128 stands for zero in the data rows.
Here is a table of points, one per row:
[146,99,98,89,136,111,115,187,162,183,183,120,91,165,171,135,127,142,123,122,103,111,148,108,
 139,202,107,147,139,186,140,41,88,123,172,120,114]
[132,102,136,114,147,141,103,128,120,192,165,128,92,133,152,67,78,147,154,167,92,113,145,81,
 130,119,155,79,162,194,101,112,112,132,152,114,93]
[133,95,136,114,101,127,111,141,173,165,110,152,159,162,128,168,103,92,153,136,124,99,129,154,
 167,171,140,99,134,65,179,123,47,84,211,134,123]
[148,109,97,165,96,76,106,55,103,130,76,31,125,159,111,139,120,89,182,184,136,148,168,102,
 137,137,159,81,137,152,104,129,152,135,148,119,148]
[113,86,149,104,86,174,120,104,128,81,121,100,203,146,150,92,162,162,126,149,123,87,104,172,
 116,160,88,122,155,147,133,88,160,106,116,105,151]
[179,128,113,145,105,144,118,190,116,37,115,127,135,120,163,119,158,158,125,126,129,179,143,146,
 146,184,88,75,127,114,64,83,205,134,126,115,159]
[119,127,118,119,119,141,81,129,106,175,111,88,101,98,171,153,105,129,191,70,180,175,179,91,
 167,40,175,70,128,100,156,126,162,99,99,94,120]
[180,96,68,66,78,133,168,128,80,56,107,98,148,124,110,86,128,75,132,156,104,132,121,137,
 101,122,167,123,143,75,100,152,129,146,139,166,115]
[96,212,137,119,137,79,187,124,132,140,131,146,109,104,161,108,73,160,170,102,169,103,144,162,
 151,97,133,128,134,127,130,122,148,81,102,115,142]
[148,106,126,115,142,101,142,145,104,85,157,109,176,139,147,147,170,126,129,97,139,141,149,141,
 86,77,119,111,124,152,120,161,78,100,208,196,124]
[182,151,139,148,104,110,122,89,112,97,155,145,126,155,143,88,115,139,123,106,32,137,140,156,
 89,152,141,99,97,125,191,109,141,80,87,97,150]
[166,126,150,114,54,82,100,105,190,70,136,162,102,182,121,142,153,104,74,97,161,156,168,118,
 106,118,188,149,114,162,131,138,138,123,102,110,26]
[114,160,139,186,84,162,134,120,93,100,112,162,172,112,64,139,124,142,143,139,166,153,197,157,
 121,77,105,153,154,141,121,87,153,147,72,136,140]
[160,133,99,157,177,142,63,94,210,123,132,106,162,43,152,98,113,104,85,130,195,141,77,139,
 179,145,202,197,142,166,117,163,140,87,157,152,77]
[84,94,105,99,180,147,150,142,99,145,172,102,175,126,111,153,91,145,93,92,134,126,144,133,
 79,149,146,141,125,133,152,211,118,134,142,164,138]
[166,175,107,128,164,139,116,133,112,132,115,114,123,122,132,162,108,155,184,135,148,114,70,125,
 79,134,139,136,132,77,145,72,122,154,52,170,129]
[95,82,121,165,145,137,139,96,148,146,148,117,91,125,140,124,121,201,76,150,111,132,102,147,
 125,136,155,141,143,64,62,195,128,127,146,146,143]
[124,123,149,139,142,110,133,39,155,160,87,114,140,132,162,105,125,139,191,155,148,121,135,159,
 93,133,134,111,108,79,83,155,81,133,122,118,144]
[113,110,145,111,91,135,125,118,197,91,144,72,131,71,169,142,175,119,150,101,128,75,141,111,
 113,161,85,152,161,102,90,143,109,151,103,81,157]
[166,155,142,140,189,116,57,193,126,152,154,165,134,108,137,68,100,130,100,103,101,125,174,150,
 143,130,138,81,157,131,135,84,89,117,104,87,121]
[121,150,61,95,175,66,95,123,152,152,131,176,117,167,79,152,156,114,87,144,103,122,164,61,
 135,126,123,104,141,177,123,112,114,147,121,109,149]
[70,186,158,151,125,71,60,115,96,149,117,83,172,93,111,114,102,130,144,190,114,179,94,136,
 139,126,109,103,148,127,132,137,154,179,160,116,80]
[92,124,170,122,122,137,115,134,113,106,141,228,165,111,167,101,197,117,129,173,159,117,89,86,
 138,97,154,111,93,148,108,152,111,157,139,187,217]
[66,130,55,143,147,148,137,189,120,124,160,158,162,91,132,116,143,50,103,122,94,115,158,126,
 99,121,133,137,111,64,176,121,138,165,111,128,171]
[114,123,121,188,120,118,151,126,156,122,148,125,128,88,120,158,111,163,172,122,154,123,74,122,
 105,173,111,115,87,91,148,99,91,137,105,112,56]
[70,83,126,164,142,145,129,133,132,85,156,108,106,136,89,123,150,128,105,108,139,103,179,159,
 142,151,175,121,85,106,114,145,139,152,126,167,181]
[113,143,141,157,141,133,92,117,158,80,118,122,80,117,97,88,97,164,183,97,158,174,84,154,
 70,124,63,151,176,99,132,122,47,185,169,101,107]
[69,85,108,70,123,158,118,51,102,141,146,149,97,127,133,112,132,110,96,70,161,131,129,154,
 164,163,156,141,71,119,87,128,167,176,118,149,142]
[132,192,176,165,232,111,110,155,90,91,105,141,150,125,149,110,78,89,132,123,87,101,83,72,
 104,112,100,132,115,134,129,109,145,210,144,83,95]
[124,160,58,95,193,138,73,65,131,107,153,144,142,189,37,134,176,186,88,169,135,133,106,94,
 163,119,164,144,161,153,138,115,124,126,134,84,148]
[92,104,101,172,102,110,127,38,113,154,134,107,99,113,141,176,128,162,111,154,128,192,137,126,
 143,120,133,110,166,89,191,130,127,143,137,94,87]
[149,138,161,91,148,169,174,99,132,133,78,122,148,117,168,167,177,153,103,120,111,90,109,188,
 129,160,108,133,186,110,98,132,143,141,125,110,153]
[161,90,156,141,89,140,147,108,161,131,105,151,158,117,158,126,144,130,166,47,103,138,96,48,
 134,124,68,172,174,92,78,133,180,92,162,89,121]
[213,70,148,129,172,98,95,180,89,155,152,168,70,115,124,109,92,141,178,175,123,90,169,110,
 163,156,124,130,163,92,129,142,153,84,114,87,83]
[142,126,148,95,97,159,150,141,135,95,147,108,180,156,128,78,111,140,122,129,174,108,113,117,
 144,181,71,164,170,93,110,139,142,93,147,86,107]
[111,133,141,124,117,158,72,161,78,146,130,90,103,153,158,111,100,122,188,187,121,158,161,78,
 130,186,197,108,181,137,122,114,145,70,130,121,106]
[120,142,119,149,113,135,162,102,158,148,83,72,166,187,182,112,153,112,98,78,152,123,104,110,
 171,125,98,143,190,95,158,143,117,122,174,73,147]
[107,118,148,91,78,165,135,128,149,106,91,56,158,115,165,123,131,121,139,100,105,90,109,98,
 149,146,110,167,106,102,95,108,93,95,140,111,126]
[162,171,155,115,94,139,122,139,160,134,139,78,134,111,86,73,131,110,172,86,63,207,142,135,
 153,176,129,121,90,142,166,156,153,96,128,187,146]
[154,165,157,122,89,102,136,128,187,135,158,135,145,151,96,154,148,89,98,114,97,185,157,72,
 152,157,121,134,122,116,140,171,120,157,102,165,118]
[162,153,156,130,113,136,110,102,142,153,101,94,94,116,156,136,84,137,141,173,118,114,132,138,
 193,148,49,128,65,201,196,184,180,182,77,158,159]
[151,142,161,137,156,134,100,117,50,166,178,141,82,145,181,91,208,65,89,114,156,95,108,102,
 111,102,96,153,157,149,142,118,99,128,128,227,134]
[135,145,111,130,104,124,112,161,95,136,158,127,149,114,70,97,137,91,78,79,74,124,124,132,
 103,114,138,61,140,118,78,193,138,100,97,131,128]
[102,146,108,136,94,146,115,86,75,86,142,165,64,138,116,174,64,102,143,144,133,82,105,138,
 193,81,95,136,68,146,104,119,101,129,121,97,169]
[145,131,39,119,130,156,191,159,141,159,161,154,147,138,86,80,165,83,141,121,153,141,119,138,
 86,121,143,60,82,131,114,167,138,137,99,77,119]
[128,171,134,123,119,132,143,131,106,153,150,124,114,65,136,171,169,152,152,161,74,92,67,142,
 213,57,110,154,105,168,134,99,85,111,119,126,105]
[138,140,131,123,91,214,139,174,178,159,188,149,105,185,138,155,156,103,118,163,126,124,119,185,
 73,52,148,95,101,119,59,144,171,154,146,108,120]
[158,135,122,91,136,116,78,139,159,108,161,124,132,74,125,89,113,159,116,87,81,101,163,106,
 174,149,100,73,92,136,137,111,161,130,136,161,84]
[137,134,164,60,74,69,154,178,168,140,176,92,112,152,75,191,91,140,80,140,128,154,114,95,
 155,154,106,102,167,167,124,106,121,135,128,161,174]
[129,119,141,102,118,109,119,119,95,152,107,96,117,105,142,161,134,138,123,228,151,154,196,96,
 170,102,108,92,155,122,180,141,143,100,143,115,126]
[108,87,161,157,131,170,183,141,181,93,121,128,111,132,138,71,145,76,119,161,156,56,122,124,
 101,117,108,152,186,181,145,98,147,114,121,147,143]
[140,121,50,140,93,102,152,176,113,104,104,134,151,141,91,65,160,121,151,123,116,143,133,172,
 165,134,82,112,147,123,102,113,178,162,133,175,67]
[76,164,138,141,84,133,177,132,69,131,126,141,95,113,127,132,82,157,134,117,154,100,134,122,
 141,102,155,175,116,144,136,113,117,124,109,113,138]
[137,109,72,113,143,136,190,142,104,105,167,141,191,116,160,160,70,86,115,133,132,172,157,130,
 133,115,131,143,152,158,84,173,68,100,148,147,89]
[165,135,172,140,82,86,139,142,61,128,123,129,150,172,109,99,112,134,145,79,81,134,115,178,
 73,169,154,108,105,172,185,127,151,144,117,76,160]
[128,126,143,117,130,110,109,138,153,85,113,140,114,193,124,126,196,85,118,102,85,138,163,115,
 132,148,224,178,133,146,150,148,142,140,90,85,55]
[156,115,157,134,132,122,162,121,141,81,108,105,155,136,97,144,100,141,186,125,110,146,196,176,
 136,80,161,161,115,145,129,59,174,174,92,133,161]
[125,146,133,51,150,79,142,97,169,126,145,144,117,125,81,209,121,112,90,181,129,155,105,59,
 95,115,148,136,105,135,144,104,148,128,155,104,137]
[128,123,158,83,134,108,125,128,157,174,110,137,99,129,121,117,89,164,128,175,149,164,58,177,
 122,102,107,155,136,93,163,137,110,126,162,123,127]
[112,47,156,96,151,134,130,127,91,121,110,171,128,65,135,87,179,129,124,173,147,194,123,153,
 132,121,111,179,79,141,98,160,95,150,104,119,162]
[118,131,122,149,171,207,150,91,115,137,105,124,95,151,105,140,127,146,115,102,111,137,138,143,
 77,168,134,145,75,95,72,101,156,146,162,178,143]
[135,138,176,180,223,174,170,171,109,102,103,100,82,179,90,173,125,131,146,84,143,122,81,72,
 141,151,149,59,112,118,158,103,106,178,76,130,103]
[87,131,163,116,148,165,140,108,130,137,85,152,113,78,74,141,153,109,109,87,134,88,180,167,
 84,119,93,123,109,103,101,92,183,141,136,146,137]
[149,135,148,142,131,148,127,158,117,173,131,116,100,98,51,144,132,162,125,74,162,72,91,116,
 136,81,138,125,113,131,153,119,49,112,204,78,121]
[118,113,166,185,155,100,183,102,167,170,134,113,90,113,165,115,171,109,78,171,156,157,98,160,
 88,128,99,143,103,109,91,90,119,77,148,107,127]
[99,178,119,105,104,91,163,138,111,143,53,129,73,124,151,165,163,171,144,143,175,140,118,134,
 153,140,126,127,86,109,162,172,104,93,173,108,112]
[95,90,152,110,151,137,132,136,157,157,109,146,155,202,135,138,120,78,74,133,148,135,111,139,
 124,64,63,155,104,137,93,86,76,68,55,161,146]
[154,180,128,118,136,161,119,115,148,125,43,172,124,64,128,106,104,146,88,119,87,134,140,91,
 126,159,141,61,177,172,197,161,97,134,99,189,124]
[136,168,109,161,101,94,132,126,110,155,94,160,115,126,142,160,107,153,146,105,157,88,132,132,
 133,128,187,152,103,138,88,90,116,162,99,125,184]
[103,102,51,119,127,121,105,186,117,119,106,146,145,124,152,177,145,97,120,110,95,151,128,157,
 46,108,114,157,150,170,129,216,118,95,146,136,115]
[134,159,104,188,106,125,116,151,102,149,92,118,149,154,126,113,94,209,99,166,151,51,144,105,
 90,96,138,159,70,107,157,119,158,144,95,143,134]
[84,77,114,124,174,105,148,128,113,140,163,209,176,143,137,153,142,124,164,77,116,114,144,142,
 147,139,139,155,133,150,137,160,149,106,163,185,118]
[122,105,113,183,103,118,112,142,123,155,80,151,115,99,145,130,85,173,111,148,115,126,94,132,
 139,100,149,174,143,117,152,94,125,159,92,135,170]
[139,75,117,153,181,106,114,117,125,97,198,116,134,160,150,187,126,101,140,145,165,129,84,167,
 94,115,114,143,132,145,151,153,147,71,147,168,128]
These points spread out most along one direction. Take the direction at right angles to it along which they spread out most. Go by this last direction. Where along it does each point below lie, from 0 to 99? 50 is the average, and the first point above lies past it. One standard deviation of the points above along it is 16.
[76,164,138,141,84,133,177,132,69,131,126,141,95,113,127,132,82,157,134,117,154,100,134,122,
 141,102,155,175,116,144,136,113,117,124,109,113,138] 29
[113,110,145,111,91,135,125,118,197,91,144,72,131,71,169,142,175,119,150,101,128,75,141,111,
 113,161,85,152,161,102,90,143,109,151,103,81,157] 37
[132,102,136,114,147,141,103,128,120,192,165,128,92,133,152,67,78,147,154,167,92,113,145,81,
 130,119,155,79,162,194,101,112,112,132,152,114,93] 67
[120,142,119,149,113,135,162,102,158,148,83,72,166,187,182,112,153,112,98,78,152,123,104,110,
 171,125,98,143,190,95,158,143,117,122,174,73,147] 38
[125,146,133,51,150,79,142,97,169,126,145,144,117,125,81,209,121,112,90,181,129,155,105,59,
 95,115,148,136,105,135,144,104,148,128,155,104,137] 56
[142,126,148,95,97,159,150,141,135,95,147,108,180,156,128,78,111,140,122,129,174,108,113,117,
 144,181,71,164,170,93,110,139,142,93,147,86,107] 47
[134,159,104,188,106,125,116,151,102,149,92,118,149,154,126,113,94,209,99,166,151,51,144,105,
 90,96,138,159,70,107,157,119,158,144,95,143,134] 34
[124,123,149,139,142,110,133,39,155,160,87,114,140,132,162,105,125,139,191,155,148,121,135,159,
 93,133,134,111,108,79,83,155,81,133,122,118,144] 25
[66,130,55,143,147,148,137,189,120,124,160,158,162,91,132,116,143,50,103,122,94,115,158,126,
 99,121,133,137,111,64,176,121,138,165,111,128,171] 56
[135,138,176,180,223,174,170,171,109,102,103,100,82,179,90,173,125,131,146,84,143,122,81,72,
 141,151,149,59,112,118,158,103,106,178,76,130,103] 48
[92,104,101,172,102,110,127,38,113,154,134,107,99,113,141,176,128,162,111,154,128,192,137,126,
 143,120,133,110,166,89,191,130,127,143,137,94,87] 43
[84,94,105,99,180,147,150,142,99,145,172,102,175,126,111,153,91,145,93,92,134,126,144,133,
 79,149,146,141,125,133,152,211,118,134,142,164,138] 56
[136,168,109,161,101,94,132,126,110,155,94,160,115,126,142,160,107,153,146,105,157,88,132,132,
 133,128,187,152,103,138,88,90,116,162,99,125,184] 33
[118,113,166,185,155,100,183,102,167,170,134,113,90,113,165,115,171,109,78,171,156,157,98,160,
 88,128,99,143,103,109,91,90,119,77,148,107,127] 23
